1; 33; -13; -39; 19; 48; 2; 1
-9; 18; -36; -29; -29; -5; -3; 29
-69; -4; -7; -13; -6; -12; -4; 19
-12; 6; -14; -20; -1; 52; -17; 36
15; 13; -47; -25; 9; -9; 18; 14
-34; -18; -19; -4; -1; 34; -16; 47
-2; -45; 4; 15; 42; 5; -10; 57
->
-2; -45; 4; 15; 42; 5; -10; 57
-69; -4; -7; -13; -6; -12; -4; 19
1; 33; -13; -39; 19; 48; 2; 1
-12; 6; -14; -20; -1; 52; -17; 36
-34; -18; -19; -4; -1; 34; -16; 47
-9; 18; -36; -29; -29; -5; -3; 29
15; 13; -47; -25; 9; -9; 18; 14

-77; 7; -36; -22; 66; -3; 6; 59; 10; 14; -53; -7
-47; 7; 27; 12; 13; -2; -51; 8; 1; 15; -5; 69
-49; 7; 38; -2; -4; 10; -38; 1; 10; 27; 1; 59
-15; 7; 5; 22; 12; -12; -44; -16; -20; -16; 35; 17
5; 7; 10; -33; -25; -3; -6; 17; 28; -7; -38; -41
8; 7; -5; -17; -29; 5; 6; 29; 18; -19; -25; -48
->
-49; 7; 38; -2; -4; 10; -38; 1; 10; 27; 1; 59
-47; 7; 27; 12; 13; -2; -51; 8; 1; 15; -5; 69
5; 7; 10; -33; -25; -3; -6; 17; 28; -7; -38; -41
-15; 7; 5; 22; 12; -12; -44; -16; -20; -16; 35; 17
8; 7; -5; -17; -29; 5; 6; 29; 18; -19; -25; -48
-77; 7; -36; -22; 66; -3; 6; 59; 10; 14; -53; -7

45; 30; -15
38; 40; 28
65; 31; -73
6; -23; -54
55; -3; -63
-10; 67; -7
78; 39; 50
-14; 81; -82
65; 36; -11
-41; -23; -60
-74; -47; -1
-37; -52; 12
->
78; 39; 50
38; 40; 28
-37; -52; 12
-74; -47; -1
-10; 67; -7
65; 36; -11
45; 30; -15
6; -23; -54
-41; -23; -60
55; -3; -63
65; 31; -73
-14; 81; -82

59; 32; -38; -35; 41
-83; 20; -19; -4; 34
63; 36; 38; -42; -18
->
63; 36; 38; -42; -18
-83; 20; -19; -4; 34
59; 32; -38; -35; 41

-2; 2; -12; 2
3; -1; 2; 0
-25; -13; -21; -13
-8; -16; -6; -12
-14; -7; -17; -8
15; 1; 18; 2
1; -1; -2; 1
32; 8; 48; 5
-46; -13; -66; -13
->
32; 8; 48; 5
15; 1; 18; 2
3; -1; 2; 0
1; -1; -2; 1
-8; -16; -6; -12
-2; 2; -12; 2
-14; -7; -17; -8
-25; -13; -21; -13
-46; -13; -66; -13

-14; 39; 20; -14; -6; 2; 13; 40; 45; 2; 22; -66
-5; 20; -4; -9; -6; 9; 6; 5; -1; 53; -27; -78
24; 20; 61; 32; -34; -27; 22; 0; 5; 27; -28; 11
8; 32; 11; -75; -9; -19; 7; 0; 39; -30; -28; 13
30; 35; -38; -26; 26; 2; -8; 0; 2; -2; -30; 16
14; 20; -7; 19; -6; 2; 13; 52; -8; 2; -40; -12
7; 3; 4; -36; 25; 28; 13; -32; 4; 43; 15; 9
->
24; 20; 61; 32; -34; -27; 22; 0; 5; 27; -28; 11
-14; 39; 20; -14; -6; 2; 13; 40; 45; 2; 22; -66
8; 32; 11; -75; -9; -19; 7; 0; 39; -30; -28; 13
7; 3; 4; -36; 25; 28; 13; -32; 4; 43; 15; 9
-5; 20; -4; -9; -6; 9; 6; 5; -1; 53; -27; -78
14; 20; -7; 19; -6; 2; 13; 52; -8; 2; -40; -12
30; 35; -38; -26; 26; 2; -8; 0; 2; -2; -30; 16
---
33; 18; -23; -32; -10; 38; 36; -4; -45; -19; 22; 43; 5; -31; -37; 8
-47; 20; 65; -5; -57; -28; 40; 46; -30; -54; 4; 55; 37; -46; -57; 23
-31; -32; -1; 41; 28; -16; -43; -19; 25; 35; 6; -37; -28; 14; 46; 21
-35; -42; 29; 27; -34; -21; 42; 8; -47; -12; 47; -4; -39; 11; 50; -24
->
-35; -42; 29; 27; -34; -21; 42; 8; -47; -12; 47; -4; -39; 11; 50; -24
-31; -32; -1; 41; 28; -16; -43; -19; 25; 35; 6; -37; -28; 14; 46; 21
-47; 20; 65; -5; -57; -28; 40; 46; -30; -54; 4; 55; 37; -46; -57; 23
33; 18; -23; -32; -10; 38; 36; -4; -45; -19; 22; 43; 5; -31; -37; 8

14; 14; 12; 13; 18; 24; 18
12; 22; 14; 14; 11; 10; 12
16; 9; 17; 11; 16; 21; 12
22; 6; 13; 14; 28; 64; 22
12; 29; 14; 16; 10; 7; 16
11; 32; 17; 15; 8; 4; 10
18; 18; 17; 14; 12; 13; 12
->
18; 18; 17; 14; 12; 13; 12
11; 32; 17; 15; 8; 4; 10
12; 29; 14; 16; 10; 7; 16
22; 6; 13; 14; 28; 64; 22
16; 9; 17; 11; 16; 21; 12
12; 22; 14; 14; 11; 10; 12
14; 14; 12; 13; 18; 24; 18

-3; -3; -12; 4; 6; 14; -9; -38; 3; -16; 0; 6; 4
24; 3; -2; 12; 22; 10; -42; -87; 32; -9; 55; 24; 19
->
24; 3; -2; 12; 22; 10; -42; -87; 32; -9; 55; 24; 19
-3; -3; -12; 4; 6; 14; -9; -38; 3; -16; 0; 6; 4

5; 77; -86; -62; 38; 10; -23; -33; -66; -9; -21; 22; 6; 59
12; 18; -17; 19; -25; 4; 19; 0; 14; -2; 5; 25; -5; 11
->
12; 18; -17; 19; -25; 4; 19; 0; 14; -2; 5; 25; -5; 11
5; 77; -86; -62; 38; 10; -23; -33; -66; -9; -21; 22; 6; 59

-58; -12; -46; 60; 1; 50
-24; -85; -12; 12; 20; 68
->
-24; -85; -12; 12; 20; 68
-58; -12; -46; 60; 1; 50

-2; 10; -2; -4; -1; -1; 12; 9; -57; 1; 1; -1; 13; 7; 23
1; -16; 0; 1; 1; 0; 18; -13; 17; 0; -2; -4; -20; 10; -37
5; -5; -1; -2; 2; -1; -14; 9; -16; 1; 4; 68; -6; -8; -16
-1; 5; -1; -3; 0; 0; 5; 6; -34; 0; 1; 8; 6; 3; 11
-4; -3; -1; -3; -1; 0; 42; -9; -38; 0; -3; -48; -4; 24; -4
->
-4; -3; -1; -3; -1; 0; 42; -9; -38; 0; -3; -48; -4; 24; -4
-1; 5; -1; -3; 0; 0; 5; 6; -34; 0; 1; 8; 6; 3; 11
5; -5; -1; -2; 2; -1; -14; 9; -16; 1; 4; 68; -6; -8; -16
1; -16; 0; 1; 1; 0; 18; -13; 17; 0; -2; -4; -20; 10; -37
-2; 10; -2; -4; -1; -1; 12; 9; -57; 1; 1; -1; 13; 7; 23

-59; -24; 24; -49; 17; -56; 14; -11
-16; 14; 41; -38; 19; 5; -1; -14
41; 3; -56; 35; 36; 61; -13; 5
-57; -38; -50; -36; 8; -17; -41; 30
0; 41; 54; -39; 17; 41; -57; -35
-62; 39; 25; -18; -37; 24; -3; -18
60; -44; -1; -30; -13; 61; 60; -35
->
60; -44; -1; -30; -13; 61; 60; -35
-62; 39; 25; -18; -37; 24; -3; -18
0; 41; 54; -39; 17; 41; -57; -35
-57; -38; -50; -36; 8; -17; -41; 30
41; 3; -56; 35; 36; 61; -13; 5
-16; 14; 41; -38; 19; 5; -1; -14
-59; -24; 24; -49; 17; -56; 14; -11

5; -33
7; -63
-3; -3
-2; -29
6; -66
->
6; -66
-2; -29
-3; -3
7; -63
5; -33
